Rotation paths and how fast each direction turns (degrees a step)
Each turn is a multiple of 5 degrees from 10 to 175, or 0.
Each row of a path follows its step; steps can be skipped.
Path 1:
step 0: [ -1  14   3   9   3  -1  -8   6   6  -7  -1 -18 -10   7  16 -11   8  -9
  -2   4  -6  14   0   1 -12  -1  -3   6   8   0   4 -10 -15   2   0  -5
   0  -4  -5   8  -6]
step 1: [  0  15 -16   9  -3  -7   4   5   1 -10   4 -11  -2  -7  10 -13   3  -8
   6   1  -1   6 -10  -3   3  -4   7 -12   9 -11   8   2 -11   7   1  -3
   6  -7   7   4 -15]
step 2: [  4  10 -15   6  -3  -1 -11   0  -1   5   4   8  -5  -8   4  -4   5  -2
  25  -4  -5   7  -5  -1   1   4   3  -4  -2 -20   8   3   4   7  -4  -6
  -1 -11  13 -10  -4]
step 3: [  1   7 -14  -5   6  14  -9  -4   0   0   1   3  -6  13   1  -1  10  -6
  19   0  -4   6   2   4 -16   1  -5   8   4 -18  -3 -10   0   4  -1   1
  -1  -9  -5  -9  11]
step 4: [  5  -4 -12  -5  10  12  12  -1  -2  -7  -4  -5 -10  16   8  -3   6 -13
   7  13  -1   0  -4   6  -4  -8  -9   1   8 -10   1  -7 -17  10  -4   8
  -3   0   6   3   3]
step 5: [ 13  -4  -9   4   1  -5  -2  -5   0  -5  -3   3  -1   2  15  -5  -4 -13
   2  24   1  10  -9   1  10  -2 -12  -4   3 -10   9  -1  -7   1  -6   1
  -5   9  11  -7 -12]
step 6: [  4   8  -6  -3  -3 -11 -10 -12   6  -6  11   4   1   4  12  -1  -2 -10
   5  15  -9   6  -3  -3   5  16 -13 -10   7 -13   1   4  11   1   0  -4
  -6  -5  -8  -8   0]
step 7: [  2   5   5  -4   5   0  -6  -3   5  -3   1 -11 -10   5  12  -2  10  -7
  11   7 -15   2   5   0  -1  11  -4  -7   8  -3  -6   4   7  24   8  -1
  -9 -10  -4   4  13]
step 8: [ 13   4   2   8   3  10  -6   1   7  -6 -16 -11   0  -5  13 -13   7   1
   7  18   0   6  -9  -5  -4  -7   3   4   4  -3  -2  -2  -5  18  11  -1
  -3  -6   2   9   5]
step 9: [ 12   7  -2   9  -4   5   2   0  12  -1   2   6   1  -8  13 -10  -1   4
   2  15   0  -2 -16  -5   4  -8   1  -5   2 -20  -2  -7  -7  -2  -5  -6
   3 -18  -3   4  -5]
step 10: [  6   7  -1   1  -9   0  -4   4   6   7  11   7 -17  -4   7  -1   2  -6
  10   5 -12   1   2   0   5  -3   0 -12   1 -16 -14 -12  -4   5 -14  -6
   3  -7  -7 -14  -2]
[-1  0  4 -1  2  3  1 -6 -1 -3  3 -2 -6  0 -4 -5  1 -1  0 -1 -4  3  5  1
  2  2  2  2  0 -1 -1  0 -4  0  1  4  1  1 -4  1  2] => 100
[-1  4  4  3  4 -4 -2  2  0 -2 -3  4 -1  0 -1 -3  4  0 -5  3 -2  1 -1 -4
 -1  1  3 -3  0  3  3  3  1  1 -1 -4  1 -2 -1  4  3] => 45
Path 2:
step 0: [ -4  10 -12   1  -6  -3   4  -3 -10  -3  19  -4  -4  -2   0  -4  -7  23
  10   7   7  -4   2 -12  -4  14   3  -1   4 -14   5 -15   9  -1  -5  -4
   6  -2  -7  -7  10]
step 1: [  9  -1  -1 -20  -7   2   0   5 -10  -1   8   7  -1  -6  -1  17  -3 -11
  -8  -1 -12  10 -17  -5  -5   3   5 -11   3   4   5  -3   5  -2  -7   2
   7  11 -12  14 -12]
step 2: [ 10 -15  -9   8   7   1   8 -12  -9  -9  -2  -1  13  -5  -5  13   9  -5
 -12  -9   6   3   6  -6  -8  -5  -3  12 -11  -1  -1  14 -11  -6   1   5
  -4  13  -3 -11   9]
step 3: [  1  -2  -6  10  -8  11 -11   0  11  17  -3   1  10   0  10 -18  -9  -5
  -4  -7   3  -4  -3  -8 -11 -16   7   3  -1  -8  -5  -7 -11   3  -3   1
  -4  -7  -1  -9 -17]
step 4: [  1  -3  10  -6   2  -3 -18   1   4  -3  -8  12 -15   5  -8 -18   2   1
   2   2  -6 -12   2  -2   2  -2 -21  -7 -14  10   5  10   9   1  -5   7
 -14  -2  -1   5  -1]
step 5: [ 11   1  -7   9  -3   1   5   1   2  -3   4   5  -9  -1  -5   0   8   6
  18 -18   0   8  -3  14  20  11   3   7  -1   5   2  -4  10  -5   9  -2
  -2 -18  12 -12   2]
step 6: [-15  13  -7  14  10  -6   6  16  -5  -2  -1   2  -6   1  -1   9  -5  -2
   5   2 -10 -14  -5   2   3   3  20 -11   4   9  -9  -9 -12  -4 -11   0
  -1   6   3  12   2]
step 7: [  4  -2  11   2  -4  -7   3  -3  -9   3   9  -5   7 -10   4  -4  -5  -1
  -7  -1  11   7  11   1  -2  15   0  -1   5  -7   9  15  -7  -3  -6 -18
  -2   4  -1  25  15]
step 8: [  5  -3  19 -12  -3   8  10  11   1   3  -9   0   2 -12   6  11   0  -6
   2   8  -4  15   1   0 -11  -3   6   5  -6  -7 -13   7  -7  16   1  -3
   7 -12  -4 -15  -1]
step 9: [  1  -8   3   1   8   6   0 -11  -6 -11 -11 -23 -10   8   4 -14  18   0
  -9   8  -5 -11   8  -8   1 -13   7  -1   1 -10   2  -4   9   5  -5   3
   1   6   0  -6  -1]
step 10: [ 10  -2 -12  -9  15   1 -15  -3   6  13   9   4  -4   3   1  -8 -13   7
  -1   7   0  14   7  -7  15  -9  -4   9   8   1  -2  -2  11  -4   8   2
  12  -1   8   6 -10]
[-2  0 -1  0  2 -3  2 -4 -1  1 -5  1 -1  0  1 -1  6 -1 -5  3 -5 -5 -1  1
  1  3 -2 -1  0  3  4  3  0  3 -2 -2 -3  3 -2  2 -2] => 145
[-2 -2  2  0  2  2 -2  2  1  0  1  1 -2 -2  5 -6  2 -1  4 -1 -1 -1  1 -3
  4 -3 -3  2  1  1  0 -2  1  6  7  1 -1  4 -2 -2  1] => 65
[ 0 -1 -4  1  2 -3  2  2  0 -1  3  1  0  3  1 -1  1  0 -1  4  2  6  3 -3
  4  1 -3  4 -2 -2  3  6  0 -3  2 -3 -4 -2 -1 -2  2] => 140
Path 3:
step 0: [ 20  -8 -13  -8   1  -6  -5   0   0  -4 -16  -5  10   5  -4   4   0   4
  -4 -22 -10  -8  -5 -17  -2   2 -12  -4  -1  -7  -2  -3  -6  -6  14   6
   7   4   1  -3   9]
step 1: [  1  -8  -2  -1  -1  -1   4  15   2 -15  20  14   9   1  10  -8   3   1
   3   9 -12  11   3  -8 -12  15  -7   2   5  -7   8 -12   6  -7  -6   1
   8 -11  -1  -7   5]
step 2: [  1  -2  -2  15   2  18   5   3  -5   2  -6  -2   3   8  10  -6   5   4
  13   5   1  11  -3 -11   5  -9   2   0 -16   0  17  -8  -9  11  -5  -8
  -1  19  -1   2  -8]
step 3: [  5   8   8   4   3  -2   2   7   0  -1 -10  -2   3  -6 -11 -14  -3 -10
   4  -3   3   1  -7  -1  -8  -7  -6   0 -15   9  -3  17 -12 -22   7  -1
   4   6  -8 -18  11]
step 4: [  9   0  -3  -8  -4   4  -5  10 -10   0  19   9   4  -1 -17  -2   3   9
   0  -9 -11  -9   5  -6   6  -2   5 -13  13   3  16   7 -13 -10  -3  -6
  -5  -8   2   8   0]
step 5: [ -6  11  -1   1 -12  -1   2  -4  -5  -6  16 -13  16   5   1  14  -9  -1
   0  -5  -9   9   4  -7  -9   1   3  19  -5   4  11  -6  -1  12  15  -7
   2   5  -5  -4  -3]
step 6: [  1  -5 -18   6  13   2  -8   8   2  -4  -3 -18  10  14   4   1 -17   1
  15   0   3   0   0   6  -2  -4 -10  -9   2  -8   0   4   0 -13   0   6
   9  15   6 -11  -2]
step 7: [ 12   7   6 -10   0   2   7  15   7 -15   3   3  -6   5 -10   6  13  -8
   6  31   0   3   6   5  -1  -1   5  -6   0  -4   7   0 -11  -9   0  -3
   0  -6   3  -8  -5]
step 8: [ -2   5   6   0   8   2   9  -7  -1   8  -3   0  -2   3  -4  14  12  16
  -7  -9  -1  -4  -2 -19   7   3   1   5  -5 -16  11  11 -16   2  11 -11
   1  13   3  -6  -6]
step 9: [  3  -9  -5   0   5 -16  12  12  -6  -8   1   0   3  -9  -2   2 -10  10
  -3  -3  -8   0 -15  -3 -15  -4 -17  16   8   5  -1   3   4 -16  13   4
   7   3  -4   1  -1]
step 10: [ 15  -8 -15   2   3  -1   6  15   3  -4   0   2  11   6   0  -3  11   0
   5   0 -17   5   7  -4   0   2  21  -5  14   3   7 -17  -1   1 -10   7
  -4  13   3   0  -1]
[-2 -3 -2  0  1 -1 -5 -2  3 -4  3 -4  4 -2  2  2 -1 -1 -1 -1 -2  0 -2 -1
 -1 -1 -2  4  1  1  3 -7  1  0 -6  4 -2  0  3 -2  0] => 80
[ 3  2  1 -2 -1 -1 -1  0 -2  0 -2 -2  3  0  4  1  2  4 -3  3  0  2  4 -2
  2 -6  6  2 -2  2  0  0 -4  7 -1  1  2  0  0  1  2] => 130
[ 2 -1  0  3 -3  4 -3  0  2  0  4  3  1 -3 -5 -1  1  0 -2  6 -4  0 -1  1
 -1  2  3 -1  6 -5 -3  0 -3  2 -3 -1  0  1 -2  0  1] => 120
[ 0  5 -1  4  3 -2  0  3  1 -1 -4  1  3  3 -4 -1 -1 -1  3  3  4  2  2  2
  1  2 -2  1 -4 -3  3  0  2  3 -7  2  1  0 -3  1 -1] => 80
[ 0 -3  1  0  0  2 -5 -1  4 -6 -3  1 -1  4  5  0 -1  1  1  5  2  1  3 -2
  1  3 -4 -3 -2 -3 -1 -2 -1  1  4 -4  2 -2  3 -1  1] => 65
Path 4:
step 0: [  2  -9   0   6  -1   1  14   0 -12   5  -1  -1  -7   0  -3  -7   6  13
 -24 -12   4  -3   3 -15   9 -14   1  -5  -5   3  -1  -5  -1   8   2  15
  12   3  -3  -4   4]
step 1: [-18   9  -1   2 -11  19  -5 -15  -1   4   2   0  -4  -2  -1 -13  15   8
  -2  -3 -10  -8   2  -3   2   6   0  -1   1 -12  -7  -5  -8  -9  -4  12
  10   5   7  -2   4]
step 2: [ 17   4  -4   2 -14  14   1   3 -17   3 -14   1  -9  -8  -2   1   4   5
  -4  -1 -11  -9   3  -6   0 -12   2  11  -1   6  -8  -7  -6  -3   3   3
   7 -18   3  -8   6]
step 3: [ -5   3  11   0   1   1  -7  -1   7  -2   2  10  -6   1   4 -14   9   5
  -8   0   3  -8  -8  -5  -4 -19  -1 -11   9  -9  -6  -9  -3   9   8  18
  10 -14   1 -10   1]
step 4: [  2  -1  15  -4 -10   3  -4  -1  -6   4  -2  -1  -7  -8  -2 -11   3   8
  -4 -26   5  -7   7  -5   8   2   2  10   8   1  -9   1  -2 -13   6  11
   5   5   3  -3  16]
step 5: [ -4   2  11   5   3  22  13  -7  -6  -2   1 -11  -5  -5   4  -4  11  -3
 -13   5  -5  -7   4 -10   3 -18  11   1  11   0   1 -10  -2  -6 -10   8
  -4  -7   3  -6   4]
step 6: [  3  -7   6   3 -11  11   5   6 -10  -1  -1  11  -2   5   3  -9  20  16
  -1  -5  -7  -3   2  -9   8  -7  -1   3  -8  -4  -5 -12  -4  16  10   8
  11   9   1  -2   5]
step 7: [ -4   7 -11  -2 -11   6   2 -16   0   5  -4  -3   2  -6 -11 -11   1  14
  -2  -2   5  -7   5  -1  -1  -2   6  -1  10  -6  -2  -8  -7  -2  -6  12
  16 -11   7 -10  19]
step 8: [  2   0  12  -5 -20   6  -8   0  -7   5  -8   2   1  -7  16  -3  16   0
  -7  -4  -9 -14  -6 -13  -3  -9  -1   6   3   0  -8  -2   3  -7  -2   0
   1 -16  -6 -11   4]
step 9: [  4  -1  13  -6  12   7   5  -2   1  -6   9  15  -3  -5  -8   0   6  13
  -5  -7   2  -8  -2   2   5 -24   1   7   4   1 -10  -5  -4  -2   4  15
   9  -4  10 -10   4]
step 10: [  4   1   7   5 -13  12  13 -10  -2   0   3  -2  -6  -1   2 -13  13   3
   0 -10   6  -3   2  -9   2   7  -1   1  14  -4  -5  -6   7  -3   9  20
  -6   3 -10  -6  16]
[-5 -1 -4  1  0  5  8  1 -3 -4 -1 -3 -4  0  4 -1  1  3  2  0  0  1  2  2
 -2  3 -2  1 -4  1  3  0  1  1 -2  1  3  2  0  0 -1] => 70
[-5 -2  3  0 -3  1 -1  1  0 -1  1  1  2  4  1 -1  2 -3 -4  2  3 -5  0  2
 -4  0  0 -3 -4 -1 -3 -2 -1  1  0  0 -3 -1 -6  5 -1] => 145
[-2 -1  1  1  4  1  1  4 -1  3 -3  4  0  1  2  1  1  2 -2  4  2 -1 -1 -3
 -1 -5  3  0 -3  3  0  4 -1  5  4 -2 -2  0  2 -5 -3] => 120
[ 1  4 -3  1  0  2 -1 -2  2 -4  1  4  0 -1  0 -2 -2  0  0  0  0 -2 -2  0
 -1 -2 -9  3 -3 -1 -1  7  0 -2  0  0  1 -5 -3 -2  1] => 60
Path 5:
step 0: [ -3  -7   2   5   7   8  11   6   1  10  -1   6 -12  15   2 -13   0   3
   6  10  -4  -7  -7  -9   1  -2   8  14  -1  13  -4  -8  -4   8  -1   2
   0  14   8   6   1]
step 1: [ -3   0  -4   5  -1   9 -10   9  14  -2 -14   3   5 -10   0 -18  13   3
   2   4   9   0  -6  -4  -6   1  -2   1  12   9  -2  -6  -3  -3   5  -5
 -13  11   8  -3   1]
step 2: [ -6  -2  -4   0   2  -1   3  -7  15   1 -13   7  14  -2   4   4  19   1
  -3   5  -5   3  -3  -1   5  12   0   1 -17  -4 -11  -5 -15  -9   1  -1
   4   5   5   7   6]
step 3: [ 11   0   0  -8  -4  18  10   2  -1   1   2   9  11   6   7 -10  -5  -6
   3  -1 -11  -3  -5  -5  -6   1   1   6  -7   2  -5  15 -11  -5   5  -6
   6   3  13  13   1]
step 4: [ -1  -5   6  -1  -2   4  15   1   8   8   6   5   0  -5   2  -9   9   0
  -6   5  10  -4  -5 -12   3  -6   5  -7  17  -4  -6   4 -13   6  16 -16
   1   3  -1   2  -7]
step 5: [-10 -11   7  -2  -1  -1   6  -6   8 -14 -14   4  20  -5  -2  -8  -3 -12
  -4  12   3 -13   5   8   3   4  11  -4   4  -3   1  -7  -4  -4   7   0
   2   1  -5   2  -7]
step 6: [ -1   3  -3   7  -1  11   8 -21  -3 -10   9   2  -1   2  -7 -10  -4  -4
  10  10  -6  -5   7  11   9   5  -1   7  -3  -5 -14   2 -12  -4   6   5
  -9   2   7   7  -3]
step 7: [ -8   9  -9  -5  -5  13   8   1  -2 -11   6  -1  -4   1  -2  -4  12 -10
 -12   0  -5  -6   0  -9   9   1   2  10  15   3   8   5  -7   7  11   3
  -6  -9  14  -4  -1]
step 8: [-14  -8  -3  12  13   1  20   2  -1 -13  -2   5   2   1   5  -1   6  -5
   5   1  -3  -4  -2 -12  -1   4   8  -8  -5   8   3 -13  -5   5  11   3
  -3  -5  -3 -13   0]
step 9: [ -8   7   0  19  -3   9  -2 -14  -9 -10 -18  -3   8   1   7  -8  -9   0
   6  -3   2   0   0  -2  -2   1 -11 -11  -1   5  -3   2  -5  -1   8  -1
   0   5  15  -5  -4]
step 10: [-12  14   3   8 -10  12   0 -14  -4   7   2  -7   0  -2  12  14  17  -9
   1   7  -5   4  -2  -8   8   6   2  -2   3   2  -2   4  -4   8   1   0
   5   7   5   9  -5]
[  1  -2  -1   1  -1  -3   4   1   0   2  -1   0   0   0  -3   1   0 -10
   6   0  -4  -2  -2   1  -2   0   0   1  -3   4   1   1   4  -2  -1   0
  -1   2  -2   0  -1] => 135
[-3 -4  5  2  1 -1 -2  3  3 -1  1  2 -2 -1  3 -4  2 -2  0 -3  6 -1 -2  1
 -2 -4 -1  0  0  2  2 -3  0 -1  5  0  0 -2 -4 -3  4] => 100
[ 1 -4 -1  1  1  1 -2  3 -1  3 -1  1  3 -1  1 -3  0 -4 -5  0 -2  4  1  1
  4  2  1 -4 -1  1 -4 -1 -3  2 -5  2 -2 -4 -2 -5 -3] => 115
[-1 -3 -2  1 -1 -1 -2  0 -4 -3  4  6 -1  4  3 -2 -7  2  1 -2  2 -1 -2  1
 -3  1  0  0 -3  1 -3  3 -3  0 -1  3 -2  5  2  0 -3] => 125
